One turn moves each row of this set onto another row. After a few examples, where does it send each row asked below?
Zomuf:  -3  -4   4 -28 -16  22   6 -20 -31  -1 -10  12 -27 -13
buti:  11  11  23  10   2 -30  -8 -11  21 -30  -7  25 -22  -4
zukog:  29   5  20   7  20  -8   1   8  -4 -10  -7 -27 -28  41
tuvot: -46  16   9  23   2  31 -11   1  -2  -2  11  12  26   3
Ton:   9   7  15  -2  28  25  24  20   1 -29 -13  26  24 -14
lak:   9  59 -23   2  -2   7 -13  15 -11  -9 -29 -20   0   7
Pavum:  16   4  16 -26 -38   6   9  26 -24   0 -14  12  -4 -21
puzuz:  41   9  -9   4  -1 -16  -7  27  19 -16 -13 -22  -9  33
gili:  28 -29 -14  12   1 -17 -26   9 -14  -5  27 -10  -2   6
zefe: -24  -2  21 -24 -15   0  -5  31  31   8  14   9  14  31
Rute:   7  -5  18  -2 -23  24  29 -31   0 -13  22   4  10  -4
lisin: -29  15  18 -16  -9  -4   4  24   0 -48  -8  22 -30  -1
Mis: -15 -30  19   9 -10  28 -25  20  -3 -18  36 -11  -2  10
Bobe:   8  14  37 -10   4  -3  -9  10   3  27  36 -19   7  -3
letun: -18  46  24   1  -5  47 -15  20   3   1 -26   2   5  16
vamar: -26  12   9  26  10  53  -9  13 -25   6 -19 -12  -2  -6
biki:   3  23 -34 -29   5   1 -27 -11   7 -17 -18 -18  -2  25
Nog: -36  27  16   2   2   2 -18  11 -13  -8   9  23  48  10
naki:  43  27   8   5 -15  -6  17  40   2  14   7   9  -1  33
tebop:   6 -13  36   0 -13   0 -26  13  27  17  35  -8  -2   8
tiz: -36 -16  -3  12  11   8 -13  -9  -9  22 -17  22   1  19
gode:   3  16 -22  34   2  -7  30  -5 -25   8 -18  -5  -3  30
pira: -10   3  36  37 -21  23   0  34 -17  -4  18 -13   7   3
Seki:   1  17 -13  -3  17  -6  31  24 -18 -35   6   7 -18 -22
fipo:   8  -3  16 -13 -22 -11  13   4   8  -7 -55 -11  17 -13
dal:  37   8 -10 -18 -24 -11 -38  16   5 -24  19  -4  -5  22
Nesob:  12  25 -20  16   2  26  -1   0 -25  -5 -46   1  26  25
zukib:   2  -4   0   2  -8   9 -13  -5 -34 -22 -46   5  17  49

Mis moves to -> dal
fipo moves to -> Ton
And these:
zefe moves to -> naki
Pavum moves to -> Seki
Nog moves to -> Bobe
tuvot moves to -> tebop
biki moves to -> letun

One turn moves each row of this set onto another row. After a few examples, where does it send each row asked below?
sazut: -16   9 -21  -6 -32  15 -10 -22  20  -2 -14  12  -7 -11  -6  25  36   2  19  11   0   0  16 -38 -19   6  -9 -17  -2 -22   1  17   7  29  -9  20 -55 -20  32  25  15  -7  -9 -11   6   8  -7 -23  12 -37  26
Vide: -31 -30 -19  20   6  12  -2   5 -14 -27   1  -2  11 -23  -3 -18 -10 -30   9 -17  14 -56  15 -12   8  -4 -15 -10  -2 -14 -10 -11  -5   6  -8 -42  19   2  11 -23  31  27  39  -5   1  11   7  12  19 -10 -15
regas: -25  -9 -25  20   6  15  -7   5 -21   4  -3  11 -15  -4   7   0 -32 -23 -24 -23  19 -49  22  -1   6   2 -24 -15  13  10   0   2 -14 -13  -8  -6   3  11  29 -29  47  29  11  -1  35 -31 -29  21  22 -24 -10
Guvi:  29 -16  -9  17   0  21 -11  13 -33  -6 -18  13  12  14 -16  10   9  26   1  -1  17 -32 -13   0   6  11   5  43   7   6  -7 -17  -9   4 -21 -22  10 -15  -5  -7  28 -55   4 -24 -39  12  -2   0  18 -11  38
lur:  42  23   5  33  -9  46  17  19  -6  16 -32  -5  19 -13  17  31  17 -18 -39  -1   7  -7 -16  10  11 -11  -3  18  24  -2   9   4 -20 -20  14   7  17 -27 -12 -54  27 -15   6 -30   0  15   8  25   3  -9  19
pupud:  22  38  -3   5  18   8 -27  30 -30   8 -28  20 -19  19  -6  31  -1  -8 -48 -20  -3  -9   9  15   1   9  -8   3  -1  17  12   0 -20 -25 -17  32   1   5  34  11  41 -17 -16 -20   4 -42 -27   6 -16   1   6
Kuras:  -3 -12 -21 -32  -3  22 -63  30  -9  25  -7  12   9 -18 -40 -14 -27   2 -22   8  -5  13   7  21  23   2 -45  51  13  -8  -1  -3  -9  13 -17  20  21   1  -6  -6 -12  17  -1 -27 -16 -14 -15  22  16 -17 -21
nak: -20  -9 -22  19   4  17   2   5 -28  -6  -4  12  -8 -10   5  -2 -22 -19 -22 -19  23 -48  14  -3  10   3 -22 -18  26   5   0   1  -7   0  -5 -16   1  13  21 -38  37  25  19 -10  37 -31 -25  11  17 -33 -11
Sape:  -7 -19   3 -18   6  13 -19  16  20  13  -7 -15   9 -16 -11 -11  23   8   9 -17 -38 -36 -35  18  10  -4   1 -29   6  -8  61 -19 -31  -1  30  -6  17 -16   3  45  51  -1  14 -12  12  13  -1   5  10  -5 -19
tig: -21 -21 -21 -44   3  18 -54  23   7  31  -7   8  -9 -25 -43  -9 -23  -5  -9   7  -6  22  15  21  23  -6 -48  28   6  -9 -16   4  -7  35  -6  26  -9  -1   6  11  -5  19  -6 -15  -8  -9 -30  13  24 -17  -8
tigis: -20 -24 -24  15   8  19   1   5 -23 -15  -9   5   2  -1   7 -17 -26 -22 -14 -17  17 -56  19 -15   5   0 -22 -14  10  -6  -8 -10  -7  -2 -15 -30   2  16  16 -26  37  33  30  -2  21 -11 -10  18  27 -31 -11
kol:  37 -19  18  -8   1  27 -17   5  23   4 -22  20 -13 -25   2  11  35   9  25   9 -23 -18 -23  -8  21  21  32  24   1   9  39   0  17   9  31  -2  10 -44  27  41   9  26  15 -20  -3   2 -14  17  21  -1  -3
kom:  20  13  30   1   6  31  -9   5  37  13 -25  21 -20 -33  20  26  25 -12  -2  19  -8  15  -3 -18  12  15  28  57  -2   4   7  18  39  -1  14   5 -22 -35  25   6  -4  43   9  -9   3  -4   0  20  28  -9  11
dav: -47  16   6 -13 -35  -6  -8  35  13  12  10 -20  10   2 -11   5  16 -18 -10  26  25   6  49  -9  -1  16 -36  25 -39  10  10  29  -4   9  18  10 -26  19  -7   8  20  23  39  -5  10  -2   3   1 -19  24  41
tipep: -62  30  -2 -22 -19   7  -5  32  17  13  14 -31  24  -4 -14 -10  12 -24 -17  -4  -9 -10  21  18  -7 -16 -37  -6 -22  -4  34  20 -37  -3  20  14 -19  30  -3  10  41  -3  32   6  16  13   9  -3 -19  19   1
topov: -57  27  10 -19 -23  -6  -5  33  11  19  19 -41  17   1 -15   1  12 -21 -22  18   3  -8  40  -1  -8   0 -41   4 -29  -4  15  16 -23   4  19   8 -18  31 -11  13  43  11  42  11  15   6   3   8 -15  15  24
tel: -62  20   3 -21 -24   5  -2  32  20  24   9 -27  16  -2  -5  -4   7 -24 -19  18  10  -4  36   6 -12  -2 -45   1 -29   3  19  20 -31   2  19  11 -17  29  -6  10  42  20  35   7  11   6   5   4 -20  21  18
liso:  38  49  11   2   1   0 -31  32 -14   5 -23   5   0  13   0  32  12 -14 -29 -22 -10  -3  -8  41  -1  -5   0  11 -41  10  13  -1 -15 -20 -15  26  12 -10  26  19  33 -27 -15  -3 -25   6   9   5 -17  26  10
Soge: -24 -24 -29 -31   0  21 -44   5  16  31 -10   5 -16 -30 -32  -1 -21  -5   0   1 -12  21  25  13  11   0 -40  11   5 -11 -26   4   3  34  -2  31 -36   3  20  25  -1  14 -10  -4  -2  -9 -21  -3  31 -19 -13
ruf:  29  27   0  20 -40  28  10  -3  -9  -8 -24   9  12   2  15  39  43 -15  -8   7  10 -10  -5 -34 -16  -4  10   0   6 -11  17   4 -12  -5  13   6 -10 -34   7 -29  11 -24  -8 -40   6   8  10  12  -3 -41  24
lipup:   4   7  27  16  -1  40 -31  34  -1  24 -22  17   2  -5 -26   6  33  -3   5  50  -8   0  -6 -29   1  13   1  54   4 -11  22   6  -3   0  -8 -11   2 -25 -13  47   9 -14   6 -26 -33   1  17  -8  20 -16  43
Gana: -15 -23 -24 -37   3  21 -51  10  21  31 -18   9 -23 -42 -34  -9 -19  -2   0   5  -7  20  25  14  15   3 -40  23   4 -15 -15  -2   3  34  -8  32 -31  -5  20  33   1  22   1  -1  -3  -9 -20  -2  26  -9 -14
Badit: -17  21  30  -6   0  -6 -21  17  -3 -20  10   5   7  16  -8  -9  30  14   3  15   2 -42 -23  -8 -17  17  33  45 -32   6  27   1  -1 -21  -7 -41   6  -5   6  25  30 -25  15   4 -14   8  12   6  12   9  25
Sel:  32  43   8  -4  -4  -4 -29  28   2  -1 -20   4   7   3   3  25  32  -5 -18 -16 -16  -9  -8  45  10  -7  12  14 -46   8   7   0  -8 -10 -10  21   9 -17  26  21  25 -41   0  -5 -24  20  17   7  -7  43   5
gifi:  45  18   4  38  -7  45  16  23  -1  12 -35 -10  22 -22  16  39  13 -19 -29   2   0  -8  -4  17  25   2  -3  27  19  -5  15   1 -16 -20  11   6  18 -19  -6 -46  25 -12   9 -35  -7  21  12  35  11  -8  17
nevu:  24  13  35   3  -1  20 -16  13  29   5 -24  24 -16 -32  18  26  23 -22  -5  21 -10  21  -3 -18  12  12  33  56  -5  -8   7  25  33 -10   7   4 -17 -29  18   1  -8  36   2  -8   5   2   2  29  37  -1  12
gigen: -17 -16 -26 -43   1  24 -52  24   9  25 -13   7  -8 -20 -50 -10 -20   3 -11   6 -13  23  19  18  24  -2 -47  37   9 -12 -11   4   4  29 -10  18  -6   1   3  19   3  20  -4 -13 -12 -16 -14  12  32 -17 -14
gofo:   4  19  14 -21  -8   6  -6  -7  38  -6   0 -18  20 -20   5  14  37  -2   2 -25 -14  -3 -24  50   9 -14  21  28 -35  -5   1   1   6  -1   5  -3  -6 -20  14  -6  23 -22  19   6 -13  54  11  18  15  39   5
Nimi:  17  26 -11  12 -41  28  -2 -20   0  -6 -15   9  11   3  13  42  48  -9   5  13  18  -2   4 -52 -14  -1  13  -5   6 -12   9  13  -6  -2  11   8 -28 -22  18 -17  17 -11 -15 -28   1   5   1  -2   4 -41  25
Nupug:   9  16  13 -21 -10   7   1  -8  32 -17  -5 -17  18 -10   8  14  35  -2  15 -15 -16  -5 -23  46   0  -1  21  35 -30   3   1  -4   7   5  12  -3  -9 -22   4 -21  22 -16  14   7  -9  54  13  30  16  39   3
Rilim: -37 -21 -24  13   9  14  -7   5 -19 -12  -8  10   3 -13   6  -4 -26 -24 -11 -21  22 -57  21  -9  12  -3 -16 -16   7  -8  -9   0  -7  -7  -7 -27   2  12  21 -32  33  34  22  -7  14 -17 -16  14  26 -29 -22
gapen: -59  15   5 -19 -15  13  -1  23  21  30  18 -39  16   1 -21  -5  12 -22 -13   0  -8 -13  21  21 -10 -11 -39 -15 -13  -9  34  24 -43   2  20  17 -12  27  -7  16  38  11  27  11  20  11   2   5 -13  10  -9
sozop:  31 -32  10 -12  12  21 -17   7  30  12 -11   3   0 -17  -5   4  30   8  28   2 -34 -32 -32   4  20   5  27   2   2  -1  53 -10  13  17  33  -4  14 -39  20  46  20  23   7 -17  -5   2 -15  12  23   8  -7

tig moves to -> Rilim
nak moves to -> tipep
Sape moves to -> sazut
And these:
Kuras moves to -> Vide
kom moves to -> lur
nevu moves to -> gifi
kol moves to -> ruf
gapen moves to -> Soge
topov moves to -> gigen
liso moves to -> sozop
Badit moves to -> lipup

